M: rows in 3 groups, each row roughly a mix of its group's directions
M (95 x 10)
[[  4   4 -27 -18  16 -17 -17   5  17  -5]
 [ 14 -12 -15 -14   2 -33 -16   0 -11  -6]
 [-27   6   4  -7  12  19   1   4  30  -2]
 [ 10   5  10  -3  26  -2 -18  22 -10 -20]
 [-21   7  13  24   6  22 -19   6   6  -1]
 [-19   8   5 -22   1   8   5  -1  24  25]
 [-13  -7   3 -20   4  -5 -11  -3 -33 -18]
 [ -6  18   7 -20  14  20   1  -3  29   4]
 [ 15 -19  -4  -7   2 -17  -8 -17 -21 -23]
 [-11  -9 -11  -8   0 -23  -1  -6 -16 -32]
 [-17  18   4   4  -5   9  -1  20  11  31]
 [  4  18 -15  11   8  14   1   0  36   0]
 [ 20   4  13   1  -2 -19   5  -5 -34  -6]
 [ -4   4  -5 -22  13   9  10   9  35   2]
 [-25  -8   9  -2  17  11  -2 -10  20 -23]
 [-12  -8 -24 -17  -7   4  20 -19  16  -9]
 [ 22  25   1   2   2  21  23  -1  11  -5]
 [ -5  23  -2   3  17  32   1   4  18   0]
 [ -5  -8   3  26 -27  -1   7 -23 -11  -5]
 [ -4  22   2   2  15  25   7   6  24 -15]
 [-13   7  12  -7 -10  22  -6   2  31  14]
 [ -7 -16  20  17  -1   2 -14  -8 -13 -28]
 [ 21  22   2  -4  13  16  20   5   7 -19]
 [ -3 -14 -12 -22   7 -24 -15   2 -23  -3]
 [-10  -2 -22 -20  14 -21  -9   5   8 -21]
 [-10 -19  -1 -10  11 -20 -24   8 -20 -11]
 [  1  -1  -1  -6  18 -10 -36  19  -5  10]
 [-19 -22   2 -16   9 -15 -22  -2 -14 -11]
 [-21   5   0  -9  12  20  -1   7  33   0]
 [-13  -9  14  -9   1 -12  15   5 -19 -31]
 [-10 -13  -4 -20  -9 -16   2 -20 -21 -19]
 [-25  -7   1 -17   5  -4  -2  -2 -28 -21]
 [ 14   2  -3  10  20  -6 -31  17  -3 -15]
 [-21  -2  14 -17  19   6 -12   4  25  12]
 [-17 -16  -6  -8 -22 -16  -3  -8 -19  21]
 [ 27  10  -4  17  20   8  -2   6   9 -23]
 [-23   5   0  -4   7  23   5   3  33  -2]
 [ 19   3  -4   2  18 -11   7   3 -25 -26]
 [ 25  11   4  25   0   0   3  18 -14 -18]
 [  4   2  -9  13   5  -3   5 -13 -31 -27]
 [ -2  -5  26   7  22   5 -14  -1   0 -27]
 [ 16  14  -2  -1  21   1 -29  22   0   2]
 [ -8   8  11   8 -19 -13   2  -4 -36   8]
 [-28 -12 -16 -15   2   8   0  -9  26  -6]
 [ 13  23   7   5  10  24  11   0  26  -4]
 [-29  -4   4 -20   6  -1   0   1 -17 -26]
 [  2  16   8  18  -4  24  12  -1  29   2]
 [-14   3 -10   0   4  23  -2   9  35   8]
 [  9 -16  12  19 -21 -16  15  -9 -19  -4]
 [ 16  -8  -7  23   4   3  22 -12   5 -26]
 [ 17   1  -8   9  -6   4 -11  -2  15  37]
 [-28 -11   2 -23 -18 -11   7  -6 -10  14]
 [-26 -17  -4 -11 -11  -7 -11 -15   5  25]
 [  6 -15  -2  10 -19 -25   0 -15 -19 -18]
 [  2  -2 -31   3  21 -18   0  -2 -21  -7]
 [ -8   5   3 -11  23  14  -5  12  33   0]
 [ -1  11  -9  -6  10  22   2  13  34  10]
 [-24  14  14  12  -1  24  13   2  20  -2]
 [-26   2  -9 -23  14  -4  -4   5   1 -27]
 [ -6  17 -10 -19  23  17 -13  11  19   0]
 [  8 -10  -6  -8   9 -28   4   5 -21 -24]
 [ 15   0 -20 -21 -11  -6  26   2  15  10]
 [-21 -27   1 -14   4 -22  -5   0 -17  -9]
 [ 28  -3  15  11   5   2  -3  -6 -16 -27]
 [ 12 -12  -6  19  -9 -14  -7   1 -30 -17]
 [ 15 -13  10  -2  10 -16 -23  -2 -24 -15]
 [  8 -19   7   0   6 -25 -11 -11 -24 -17]
 [ 14   1  -6  20 -17   3  27 -13  -6 -19]
 [ -3 -14  11   1 -29  -9  -6  -4  16  27]
 [-18  -7   0 -24  -6  -8  26 -15   7 -15]
 [ 32  -2 -11   8 -10 -18   1   5 -18  18]
 [ 10  -2  -1   0  19 -10 -32  20 -15  -3]
 [ 26   3 -12  33  -9  -6   6   8  -7   1]
 [ -2   8  -1   6 -20  12  33 -16  16   1]
 [-26  -2  -4 -22   9  -6  -4   2  -8 -30]
 [ -3 -21  -7  -1   0 -23 -18   5 -29  -2]
 [-33  -8   6 -22  -5  -1  11 -12  13 -12]
 [ 13  23  -1   3  13  19   5   3  30  -6]
 [ 29   1 -19  -7  -8 -17   1   4 -14  20]
 [-14   4 -12 -20  23  -7  -1  10  -3 -28]
 [-17  -1 -12   1   8  20   8  -4  35  -1]
 [-25   9  16   5  -4  27  15   1  16  -4]
 [  4  19   8  20   0  30  11  -3  19   0]
 [ 20  -4  -5  27  -9 -10  -9   9 -25  -9]
 [ 23   2  -6   7  16  -5 -27  13 -19 -10]
 [  6   3  -9   6  -2 -10 -34  15  -8  24]
 [ 35   8  -1  17   1  -3   0  16  -3  19]
 [-26 -16   3 -16 -18 -13  15  -7 -11  14]
 [-10   0  10 -21  19  -1 -23  12   4  23]
 [ -2   5  26   0  15  19   3   6  18 -25]
 [ 31   2  -7  17  12  -1 -19   9 -18   3]
 [-11  -1  21   5  25  13  -7   2  19 -20]
 [ 15  -1  -6   5 -23 -17  12  -8 -30   6]
 [-27  -7  -9  -8   9   9  10 -14  27 -10]
 [ 24   0   3   4  -3 -20 -11   3 -32   6]]

which group is each row in? (one row of each group first)
[15 11  4  9  0 23 -5  2 15 32]	<41>
[-19 -12   7 -11 -18  -3  29 -14 -11  -8]	<90>
[-18   6   3  -2 -16 -19  -1   7 -22  27]	<96>

[-3  7  8 -3  4 23 -2  9 18 34]	<41>
[  3   6  34   7  -1  -2 -11   9 -25 -13]	<96>
[-11  -4 -27 -20  -8   4  19 -16  17  -2]	<96>
[ 10   7   5  18   1  -9 -26  28 -11   7]	<90>
[ 35  -2  -5   7  -3 -17  -1   0 -24   6]	<96>
[  7  21  -4  13  -6   8 -18  10  20  25]	<90>
[ 24   1 -10  34 -11  -7   3   8  -9   5]	<90>
[-18   9   6 -24  10   9  -2   2  27  17]	<90>
[13 10  4 12 -7 14 -1  1 32 23]	<41>
